In the data rows, the value 128 means zero.
Some points:
[163 149 255 108 144 116 155 255  57 111 187  93 156  73 184 153 159 136
  79]
[151 132  58  59 105 108 149  98  83 142  31 137 116  90 104  56 191 167
  88]
[188 136  58  75 138 143  96 170 255 146 121  79 100 116 206  73 143  51
  62]
[166 103  71 188  97 103 122 200   0 112 138 171 133 108   5  49 153 247
 117]
[ 59 118 203 162 135 102 198  18  82 116 119 135 139 139 119 193 107 190
 172]
[101 178  93 176 175 114 121 130  18 170  39 141 141 107 123 120 120 182
 160]
[174 141 212 142 163 170  26 243 255 117 157 120 133 152 109 119  93  81
 123]
[ 86 138 196  12  43 125 161 114   6 187  75 207 129  96  86 163 157 255
 128]
[109 138 158  91 159 119 200 145 174 145 124  49 150 107 255 157 146  93
 121]
[138 107 136  89 110 138  77 100 227 120 184 147 119 152 103 140  97  29
 104]
[184 102  75  72 111 128 187 165 162 126 168  98 116 131 167  76 160  84
  69]
[104 176 218 122 121 144 213 172  25 145  95 174 185 141 135 141 123 157
 159]
[ 47 178 255  77 181 131 248 133 124 141  46 127 215 158 174 211 150 171
 137]
[180 101  15 193 145 158  17 147 255 131 160 106 103 170 131  76  79 103
 142]
[157 152 152  13 128 174  48 108 255 137 113 130 112 109 157 138 114   0
  74]
[202 119 122 161 165 127   0 255 168 130 158  97 117 111  89  88 110 111
 103]
[146  66  30 255 128 105 143 128   0  78 204 181 116 164   7  69  98  62
 167]
[106 183 152 142 170 104 119 152  16 158  29 119 145  78 120 135 143 225
 138]
[128 110 127 171  63 167 184 147  86 111 139 141 131 142 215 128 128 170
 179]
[ 92 181 249  75 131 151 234 157  98 140  78 162 190 165 155 156 137 138
 138]
[159  99 113 176 145 158  50 152 255 103 181  85 119 164 156 135  99 159
 150]
[158 127 120  81 184 175  33  73 255 136  55  86 105 156 147  92 108  43
 114]
[101 140  96 202 116 130 146  87  41 126  96 134 140 119 133 121 128 229
 184]
[112 148  72 218 139 101 136 139   0 174 135 137 126 119 109 133  88 154
 192]
[113 107 159 110 132 133 105  81 246 107 170 120 129 158 126 171 106  42
 120]
[ 92 183 166 147 180 109 131 136  18 165  23 119 158  88 123 150 143 231
 152]
[ 82 166  99 112 140 112 168  37 116 193  67 119 122 120 176 165 106 173
 170]
[118 168  80 151 132 152 169 140  38 176  64 173 149 138 126  95 122 117
 173]
[193  91  34 136  88 112 184 199  21  98 214 141 118 146  79  42 146  93
  80]
[166 180 243  30 126 180  37 206 255 118 156 157 107 100  86 154 116   0
  52]
[129 102 142  55 123 110 251  78 216  96 131  79 141 143 202 130 173 103
  66]
[ 87 194 100 133 192 135 146  91 120 187   0 110 145 119 166 131 131 133
 151]
[167 139  72 139 131 121 155 205  86 156 148 104 128  98 204  90 124  58
 129]
[147 121 137 199  91 156 140 155 117  92 183 122 124 145 194 153 103 180
 176]
[ 93 143 235  64  58 116 150 152   0 183 123 214 128  87  53 158 137 255
 149]
[121  75   0 132 119 117 219   0 210 102 117 129 108 178 129  71 137  40
 126]
[116 107  61 199  96 149 154  59 115 113 104 129 112 145 185 108 122 181
 187]
[ 88  71 142 143 142 103 242   0 189  76 112 111 149 182 119 146 157 100
 117]
[157 133 178  59 138 127 172 232 165 137 137  66 130  92 239 116 165  78
  74]
[128 127 188  71 148 151  55 138 255 109 164 118 127 139 142 173  87   0
 100]
[130 113  72  80 102 113 164  62  92 122  50 126 119 113  87  73 178 203
  97]
[160 122   0 139 119 176  84  28 255 132 101  93  90 178 211  72 107  80
 158]
[ 62 164 202 168 160  97 185  83  63 143 104  93 149 121 166 210 125 195
 167]
[157  83   0 153 102 139 117  52 161 118 134 123  84 167 107  37 140 169
  98]
[ 88 197 160  53 144 127 119 141 102 235  79 120 120  97 199 179 137 197
 135]
[140  80  86 166 115 102 184 110  58  84 173 149 139 168  55  89 143  97
 110]
[109 137 159 102  53 116 136 129   0 155 145 224 116 110  36 141 126 236
 144]
[112 107 255 192 179  91  93 229  57  54 184 113 172 102  95 185 113  92
 139]
[159  71  35 111 100 108 202  66  99 109 142 139 124 161  78  57 158  89
  87]
[167 116 171 169 110 170  74 227 188  98 199 120 130 144 144 119 104 133
 144]
[121 120 131  78 118 139 114  38 255 122 143 131 120 164 115 153 108  29
 116]
[100 134 198  44  30 127 143 117   0 148 125 227 108  83  57 160 149 255
 138]
[163 108 255 112 140 101 161 247  94  77 231  89 167 140 112 168 148 208
  43]
[127  97 123 252 123  96 178 169   0 109 210 147 154 143  52 121 110 138
 165]
[155 146 135  64 120 106 123 220  12 125  91 136 129  54 107  98 190 175
  67]
[131 108 125 158 115 160 129  99 251  94 154  90 123 154 211 144 112 161
 158]
[112  75 187 212 156 103 164 117  71  70 197 127 163 160  57 163 108 110
 152]
[114 104  97 174 125 158 147  43 243 105 108  82 122 172 209 154 135 195
 157]
[122 145 211  55 146 105 102 229  77 120  78 106 125  42 164 159 180 143
  68]
[ 92 122 117  89  90 180 218   0 255 109  64  87 127 156 255 165 155 139
 151]
[130 117 163 201 128 100 195 189   0 100 207 124 158 144 104 130 129 135
 136]
[119 189  97 185 157 112 112 164   0 172  49 144 139  84 100 104 128 212
 166]
[138  77 104 203 131 102 156 125  52  87 188 149 131 156  46  95 121  83
 131]
[ 91 192 196 102 210 141 192 114 156 178  35  97 172 144 166 156 134 104
 132]
[ 95  97  75  77  88 140 160   0 202 123 101 156 102 158 118 132 125  89
 146]
[156 141  94  17  69 176  62  91 255 135 139 188  92 122 111 111 132  28
  73]
[199  96   0 178 111 175  31 139 255 145 173 127  79 169 151  49  79  65
 158]
[125 137 251 169 173 102  78 255  30  98 137 109 154  54 126 174 133 100
 111]
[ 91 190 179   0 112 136 139 119 130 246  68 147 128 106 138 158 153 215
 112]
[174 105  17 126 138 143  69  99 255 121 160  77 104 183 157  79 122 137
 104]
[ 77 163  34 113 152 126 168   0 179 198  48  89 108 129 232 144 125 117
 161]
[ 90 111 236 191 110 137 184 122 109  78 139 102 167 137 195 198 137 254
 187]
[ 71 120 126   0  33 140 180   0 126 170  43 202 107 110 127 153 170 210
 133]
[167 131 162  64 132 188  65 171 255 114 116 110 133 157 160 111 118  46
 106]
[151  61 129 104  96 102 225 115  52  83 172 136 140 158  63  96 175 157
  62]
[147 132 154  57  68 159  78 153 151 111 192 184 102 121  57 126 123  80
  93]
[102 117 163 121 181 122  97  94 232 116 101  72 141 107 186 170 128  10
 133]
[109 101 179 110 139 130 121  69 216  89 161 128 138 162  99 175 107  52
 128]
[ 70 131 150 115 104 103 184  30  72 133  90 150 118 126 104 170 122 204
 157]
[151 108  36 184 132 136  97  79 227 115 152  99 107 175 156 107 117 192
 152]
[118 152  25   0  34 155 114  57  89 243  55 229  85 115  80  64 133 151
 136]
[ 87 100 118 110 129 119 180   0 204 110  53  83 129 153 154 122 182 241
 105]
[144 109  35 154 163 136  48 109 243 117 141 101 105 130 158 120  76   0
 150]
[116 147 234 165 180 120  44 238 102  96 122  88 131  39 168 184 120  59
 130]
[149  80 135 160 103  98 217 157   5  81 220 143 139 158  69 109 146 146
  93]
[ 98 165 223 181 170 103 143 228  31 159 146  59 158  97 225 215 121 175
 167]
[135 132 196 193  59 162 170 237  40  79 206 155 146 130 195 159 124 196
 170]
[146  91 101 186 130 121 109 118 119  84 163 108 126 162  97 118 136 240
 119]
[129 133 134 125 175 149  39 126 255 125 135  98 114 106 193 172  78   0
 144]
[138  71  89 255 128 113 110 122  25  95 210 183 122 161  18 106  80  68
 184]
[116 134 255 179 178 121  28 255 139  88 202 102 156  78 140 229  76  32
 153]
[201 106  45 101  92 121 168 167 106 104 207 118 113 149  98  45 155 105
  60]
[219 108   4 139 126 128  31 212 169 143 185 109  98 142 101  39 117  84
  83]
[ 79 141 185 154 125 104 159 116   0 156 124 167 132 110  96 181 104 225
 165]
[108  90 255 242 142  75 204 179   0  44 231 136 180 159  33 170 129 192
 139]
[149 135 142 133 160 156  17 173 238 131 164 129 115 101 140 159  73   0
 137]
These points spread out most along one direction. For each point below, how far along it does it lie, from 0 to 99? The average is 50, and the first point in the table lies past the average.
[193  96   0 185 134 151  26 125 255 140 155 101  94 178 126  51 101 120
 144] 26
[157 170 217   4 113 187  39 155 255 116 141 153 110  99 127 145 119   0
  55] 27
[149 150 185  79 127 101 107 247   8 128  70 139 136  49 121 120 183 173
  75] 68
[ 93 144  64 130 106 114 152  34  65 172  99 167 100 120 124 124 117 157
 180] 56
[166 119 105 115  86 186 128 149 255 108 147 118 110 152 235 109 115  83
 138] 29
[138 200  89 211 198 135 111 201  20 192  89 139 140 119  93 105 103  93
 141] 59
[ 99 136 253 142 192 126  68 151 254  94 144  88 160 117 177 226  93  25
 133] 34
[107 131 226 139 178 118  76 182 152 102 115  78 153  76 187 186 129  56
 114] 45
[111 190  79   0  97 137 120 110 121 252  70 185 101 111 137  99 145 152
 100] 49
[111 102 156 161 167 121 116  72 223  89 160 106 144 160 117 163  90  31
 155] 35
[161 106  97  38 119 125 197 113 252 106 142  72 121 139 196  94 164  89
  49] 31
[198 119  79 205 133 164   4 245 208 113 197 129 111 158 103  70  78  95
 143] 34
[140  98 102 175  88 124  84 172  15 119 217 187 112 141  12 110  89  99
 146] 60
[152 188 177  89 141 110  68 255   0 146  58 129 119  22 115 119 187 183
  67] 68
[182 132  27 117 125 162   0 169 255 145 166 147  86 104 128  93  76   0
 119] 20
[154 111 188 123  98  90 185 224   0  78 155 151 149 120  30 104 170 229
  72] 76
[146  86  58 129 122 112 142  96 124 112 125 133 123 139  94  81 149  43
 108] 42
[123  87 134 118 124  99 248  59 132  77 159 116 144 170 107 121 166 112
  95] 51
[ 95  88 189 201 133 109 151  95  70  75 192 153 155 160  58 178  91 134
 171] 62
[147 103 120 176 136 103 112 170  60  99 170 131 136 132  68 105 115  61
 126] 53
[135  99  10 171 120 141 124  28 168 126 103 119 108 157 129  85 147 205
 136] 44
[ 92 152 151 160 149  96 139 120   0 145  55 136 146  97  92 129 138 255
 154] 74
[141 112   6 185 114 124 122  73  77 125 104 139 103 137  87  60 138 218
 140] 55
[ 95  96 182 114 131  98 255  52 167  75 147  91 155 170 163 157 174 126
  89] 50
[132 110 255 213 167  90 110 255   0  59 226 133 181 123  40 182 105 126
 146] 72
[160 133 226 175 154 139   8 255 132 100 216 133 139  95  83 168  64   0
 132] 44
[ 87 136 144 195 133 122 164  75  69 105  95 128 144 120 154 152 136 253
 181] 66
[ 96 199  60   0 115 147 133  72 192 255  43 143  96 106 193 130 164 156
 102] 40
[103 179  67 157 120 118 111 128   0 199 128 151 106 105 128 128  93 178
 173] 64
[178 132  74 163 187 153   0 153 255 136 109  88  99 148 117  80 100  85
 132] 26
[186 112  63 142 143 127  62 177 213 109 199  85 108 169 100  95 129 151
  97] 36
[128 111  38 169 127 149 124  10 255 115 104  89 109 167 180 115 143 185
 148] 33
[142 128 134 161 166 126  42 220 101 126 133 101 124  72 136 122 115  19
 122] 44
[253 105   0 217 147 141   0 255 147 166 181 136  72 138  42   0  79  57
 128] 35
[127 124 115 119 124 102 144 112  23 127  54 131 134  95  89  96 164 227
 111] 67
[114 108 238 106 127  98 211 113  92  74 139  96 161 151  93 160 193 255
  63] 67
[145  96   0 145 141 155  77  15 255 143 126  81  95 185 180  93 124 130
 136] 25
[ 93 206 161  60 190 117 125 110 147 168   0  67 136  68 203 155 175 179
  97] 50
[200  73  35 161  75 102 171 184   0  90 201 179 118 154   0  26 152 154
  75] 64
[ 99 135 174 178 102 107 164  92   0 112 164 182 134 128  44 156 114 200
 164] 73
[135  89  14 101 114 147  93  19 255 124 132 143  92 165 122  94  95   0
 132] 21
[ 70 121 208 164 155 101 247  52 116 102 128  89 161 146 162 188 136 150
 146] 59
[ 84 152  77  91  98 120 156  43  71 181  90 168 109 116 124 135 121 173
 163] 57
[ 85 148 170 158 119 100 171  85  15 149 123 159 129 122  79 174 118 204
 168] 71
[130 165 167   0  81 188  71  62 255 142 107 160  91 115 162 149 152  50
  60] 28
[105 192 100  61 108 124 101 150  15 235 113 170 101  89 131 128 126 195
 139] 64
[ 96 130 133  84 189 136  89  44 255 110  79  68 125 126 231 184 106   0
 133] 24
[158  82  99 164 101  92 199 138   9  73 208 161 143 159  45  74 149 124
 104] 64
[ 86 118 103  20  29 146 165  23  92 169  73 206 102 110  91 131 147 204
 132] 58
[ 54 195 232 120 197 123 166 126 166 189  66  26 151  98 255 237 141 160
 156] 52
[108 152  74 169 146 109 130  89  22 144  45 136 132  95 101 111 138 228
 156] 66
[122  95  60 253 125 109 149 101   0 118 187 175 124 153  37  94  86 118
 180] 63
[ 57 176 210 120 162 132 217  70 105 143  30 117 173 133 174 184 142 195
 170] 63
[144 159 202  97 136 102  98 250  30 123 110 119 138  53 118 135 170 144
  81] 64
[ 59 173 179   5 113 116 158  71 105 207  49 152 117  96 164 183 159 234
 131] 61
[103 158 153 156  95 147 204 122  27 136  93 169 155 134 158 125 135 173
 186] 67
[142  93  50 175 131 130  85  80 186 108 183 148 110 161  91 127  81   0
 160] 32
